Each path below is one point turned by a fixed rotation once a step. After each direction that follows a path, write how fast that rotation turns it, in degrees each step (0 if it stays still).
Each turn is a multiple of 5 degrees from 10 to 175, or 0.
Each row of a path follows its step; steps can be skipped.
Rotation 1:
step 0: [-18  -3  14 -15 -12   2 -22 -17  -7  -8  32  21   9  42   6  25 -34 -13
  14  17  22   1  23 -42   1 -15 -35   8   6 -36  -8  -2  16 -27 -14 -10
 -30 -34  32  27 -42   2  29 -28  29 -28  18 -17  14 -11 -14 -34   4  22]
step 2: [ 21  11 -21 -22  -2  14   7 -17 -53  39  17 -10  26  11  11   5 -13 -12
   6 -23  43   6 -35  14   6  -9 -25  32  -5  -4  15 -27  34 -17  -4  -6
  10  26  44  41 -46  -1   9 -20  33   2  -3  -9 -17  10  -4  -6 -20  32]
step 3: [ 19  11  -4   4  38 -14  -8 -37 -36  -5   6  23 -32 -21  38  19 -44   2
   6  20  25  -6  -3 -13   7  -6  -7  17  25 -37  46 -14   2  12  24 -16
  10   2  20  15   9  28  27   5  25  -5 -42 -37 -24  -2 -15 -18 -11  27]
step 4: [ 18  -1  16 -25  -3 -25 -22 -18 -40  28  21 -16 -37 -10   7  -5 -17  -3
 -22  23  30  18  21 -44  -6  -7 -15   2   1  -6  -4   5  20  50 -12 -27
  -7  -1  10  34 -50 -17  20 -43   5   7   7  -7 -38 -21 -23 -21  13   8]
step 5: [-13  -8  17  -6   3  29  18 -21  10  40  23 -28 -24   9  18  34 -24   6
  33   9   5  17  25 -27  33 -17   0   5  45 -29  26  -9  -5  12  18   4
  -5  -3  34  -3 -48   4  20 -41  10  -4 -11   3  34 -14 -33 -19 -15  24]
step 7: [-23  13 -27  -9  -5   1 -38 -38  -8  40  22   0 -12   9   8   4 -27   1
  -1  34  12  20  -1  25   1 -25 -28  46  36   2  -5 -33  23  -8  25  -9
  22   2  15   0 -27  -1  26 -19  40   0 -18 -55   0   5  18  23 -15  19]
step 8: [  5  13  24 -38   4 -13 -11 -21 -19  12  24  16 -27   8  59 -10 -16  -4
   7  28   3  17 -24  20 -40  28  -7  30  35 -31  -1   8  12  37  19  -3
 -11   6  -8  28  -3   8 -18 -17  27  -6  -5 -35   5 -18 -39 -37   7  22]
step 9: [  1 -29 -16  -7 -35 -30  -8   2  -5  -2   9   6  -8   1  19   9  18  -3
  21  38  26  17   6 -14  14   2 -24  18  23 -10   9  -6 -24   9  22 -45
  10 -11  22  17 -83  12   7 -25  38   1  28 -13  -3   2 -23 -31  16  26]
step 10: [ 31  -2   5   3  11   3  18 -22  20  18  43  -8 -36   5   2  16 -13   0
  10  16  11   3 -37  10   8  12 -26  16  63 -36  13 -12 -26 -32 -27 -13
 -17   9  15   1 -40   6   7 -29 -35 -28  10 -27 -17 -13 -37  -8 -12  31]
step 11: [  4  -3  16 -21   0  10 -23 -11   8   0  60   4  20  15  14   0 -32 -42
  13  13  17   6 -12   7  -6 -22 -49  -2   7   9   9   2  17 -19  25 -32
  -2  17  44  20 -29  -7  31 -24  18 -55  -6 -15 -33   7  12 -28  -3   5]
Directions:
[ -1   4  -3  -7   0  -5  -5  -6   8 -13  -6   5   9  -3   3   0   0   9
   1   0   3   3 -10   2   8   8 -10   9   1   6   3  10   3 -12  -8  -3
  -3   1 -12   3  -1   5   3  -6   1  -3   9  -1   6   7  -2  -8   1   6]
40
[  9  -1 -12   1 -13  -4   0   6   2   7  -7   1   6   7   5  10  -8  -4
  -2   5   0   1   9  -7   4  -4  -7   4  -9  10  -5   2  -3   0   9   5
   5 -10   5   0   0  -2   4  -1   3  -7   4   2   3   7   4   5  -9  11]
160
[-12   0  -1  -7   1  -2   4   4   8  -5   3 -12  -5   6   5   3   4  -5
   6  11   1   2  -3   2 -12  -4  -3  10   5   3  -7  -4  -2  -1   5  -2
  10  -8  -8   1   0   0  -8   9  -2   4  10  -8  10  -5  -3   6   2  -4]
35
[  0   3  -7  -4   3   4   0  -5 -13   4  -6   9  -4  -3  17 -10   7  -6
  -5  -4  -7  -8  -5   6  -5   9  -3   3  -3   1   3  -3   2  -4   4  -4
   8   0  -4   4   3  -3   1   1  14   7  -2   1   4   3   7   9  -7  -3]
70
[  3  -8   0   8   5   2   5  12   6   0   0   2  -6   3   6   0  14   1
  -9   5  -5   5   5  -2  -1   0  -3  -2   0  -5   9  -5   3  -4 -10  -6
  -5  -6   3   3  -3  -2   3 -10  -1  -1   5  12  15 -12   4  -2   2   7]
80
